(in the rows, 128 means zero)
One turn moves each row of this set onto another row. After a few examples, where does it send each row asked below?
ful: [122 114 112 144 136 130 141  94 127 130 129 149 145 132 155 124 133 103
 135 137 148 116 156 130 109 147 118 149 133 133 100 100 130 146 136 152
 106  95 131 155 128 148]
sava: [132 106 123 136 137 126 140 100 123 125 133 155 135 136 151 117 125 112
 141 130 155 115 163 138 110 156 117 142 132 136  96 104 128 139 128 153
 120  95 133 145 131 148]
bara: [158 151 158 145 125 131 121 133 128 122 134 139 144 101 168 124 155 115
 133 154 126 141 130 126 143 107 168 178 153 125 140 124 144 164 140 136
 110 113 125 145 118 122]
rima: [131 109 116 137 139 127 138  96 125 124 125 152 139 133 154 121 126 110
 141 139 154 114 162 140 115 154 119 143 135 141  98 105 123 141 131 153
 118  95 132 148 130 150]
Bar: [144 142 131 134 117 108 113 135 120 121 166 157 136 102 175 121 148  96
 156 130 128 124 120  90 143 128 146 109 124 156 152 144 134 119 152 115
 135 103 146 154 137 100]
rifo: [144 129 131  95 147  96 133 152 127 140 118 148 150 119 154 114 153 110
 151 110 118 149 128  95 139 156 137 162 151 158 161 175 141 104 132 124
 147 104 133 130 131 117]
buz: [123 110 121 143 134 129 142 101 124 132 138 153 141 132 150 120 134 107
 137 125 148 117 157 125 104 153 118 143 128 127 100 100 134 139 129 150
 110  96 133 152 131 147]
ninom: [151 124 112 126 119 115 124 126 129 113 101 138 150 135 157 148 145 109
 117 121 150 130  94 123 147 131 124 168 168 183 141 149 112 161 131 120
 142 129 138 127 128 120]
Fara: [144 148 145 113 153 110 134 156 128 144 119 145 135 110 160 121 163  98
 148 125 108 142 123  92 143 139 137 162 134 141 164 162 160 115 136 121
 127  96 122 134 127 111]
mita: [151 127 156 135 133 121 128 141 144 131 142 162 132 108 154 142 158  92
 131 110 120 133  99  82 142 143 130 122 122 144 138 145 131 144 137 111
 118 111 131 120 127 120]
vot: [156 127 111 118 106  90 132 135 139 148 116 124 186 105 166 104 141 121
 146 126 120 119 135  79 153 163 120 159 143 164 122 139 137 113 108 129
 140  98 161 158 142 112]
Pases: [123 105 121 136 135 121 140  99 123 124 137 154 144 138 150 120 131 114
 135 122 153 121 160 131 104 159 112 144 135 134  97 104 126 138 130 152
 121 100 137 148 129 146]
nub: [148 144 109 131 107 104 108 129 104 103 133 138 142 126 182 122 141 115
 140 135 157 122 115 129 144 114 134 151 159 181 152 141 123 135 147 124
 160 119 146 158 138  92]
siga: [142 125 111 119 103 101 110 134 108 113 159 153 149 122 169 114 138 109
 152 112 143 126 120 101 136 135 142 125 147 174 151 154 119 115 140 119
 158 117 157 151 145 102]
fovi: [162 142 143 124 126  92 136 140 149 144 123 127 173  92 176 104 148 120
 145 142 116 121 137  75 158 162 119 142 125 148 123 128 142 116 124 131
 128  92 150 156 134 104]
labin: [164 156 146 135 125  98 134 143 134 137 108 115 162 102 184 108 153 126
 132 149 126 115 129  98 157 144 111 169 132 144 122 116 153 131 118 136
 132  97 144 157 130  90]
kat: [125 110 114 137 139 123 140  94 126 123 127 151 148 134 156 122 130 111
 133 135 156 121 159 137 111 156 115 149 138 138  98 101 121 145 137 155
 117  99 134 153 127 150]
leror: [150 105 133 109 108 109 119 132 129 126 152 155 176 114 144 108 136 123
 149 111 127 153 142 108 131 146 172 160 172 149 138 154 113 131 125 134
 142 124 154 137 136 141]
tisuf: [145 155 126 117 148 114 131 145 121 137  93 131 138 118 167 128 160 101
 141 142 120 138 119 113 148 124 137 186 153 156 166 158 158 131 140 124
 127 101 119 142 124 109]
Matuf: [150 105 128 114 119 107 125 135 139 123 133 161 153 127 146 137 144 105
 129  93 136 137 102  93 139 157 128 133 150 173 139 162 107 134 127 115
 146 125 148 118 134 128]
Kip: [150 160 129 144 122 114 111 129 114 109 140 141 130 106 190 128 152 102
 143 153 144 119 115 118 150 109 139 136 135 163 154 132 136 138 160 121
 134 109 134 160 129  90]
givol: [154 148 141 147 132 129 126 131 136 122 110 141 131 115 165 153 161  95
 117 137 135 124  90 112 151 117 126 157 139 154 141 134 137 169 140 116
 115 115 121 132 119 112]
Sela: [155 128 122 125 106 120 118 126 116 116 120 134 166 122 159 117 141 126
 135 139 141 145 131 140 138 117 165 198 186 154 140 137 124 159 127 138
 137 128 142 145 128 130]
ses: [129 108 120 142 134 130 140 100 121 131 136 154 133 133 150 120 129 106
 142 129 149 111 160 134 109 151 119 141 130 133  97 105 134 139 123 148
 115  93 132 146 133 148]
Belu: [155 129 166 129 126 120 123 138 142 132 165 161 154  92 155 113 152 111
 150 129 111 149 141  93 136 138 174 142 138 120 137 139 135 137 137 131
 117 110 138 136 125 134]
zuzut: [161 142 114 129 108  97 131 139 124 140 102 111 175 116 174 105 145 127
 136 134 133 114 126 102 151 143 112 184 153 160 122 126 147 130 104 134
 142 104 153 160 139  98]
fes: [129 110 114 142 134 132 138  95 124 132 128 152 136 131 153 121 127 104
 145 140 151 112 160 135 114 150 123 143 133 137  97 105 131 143 130 148
 110  93 131 151 132 152]
Sir: [143 137 112  98 142 101 130 143 123 130  93 135 154 126 161 122 150 111
 143 127 129 144 124 114 146 140 134 187 169 172 165 170 137 120 133 130
 150 109 131 134 130 116]

kat -> ful
givol -> mita
tisuf -> Fara
Now find these:
fovi -> vot
Belu -> leror
rima -> fes
Kip -> Bar

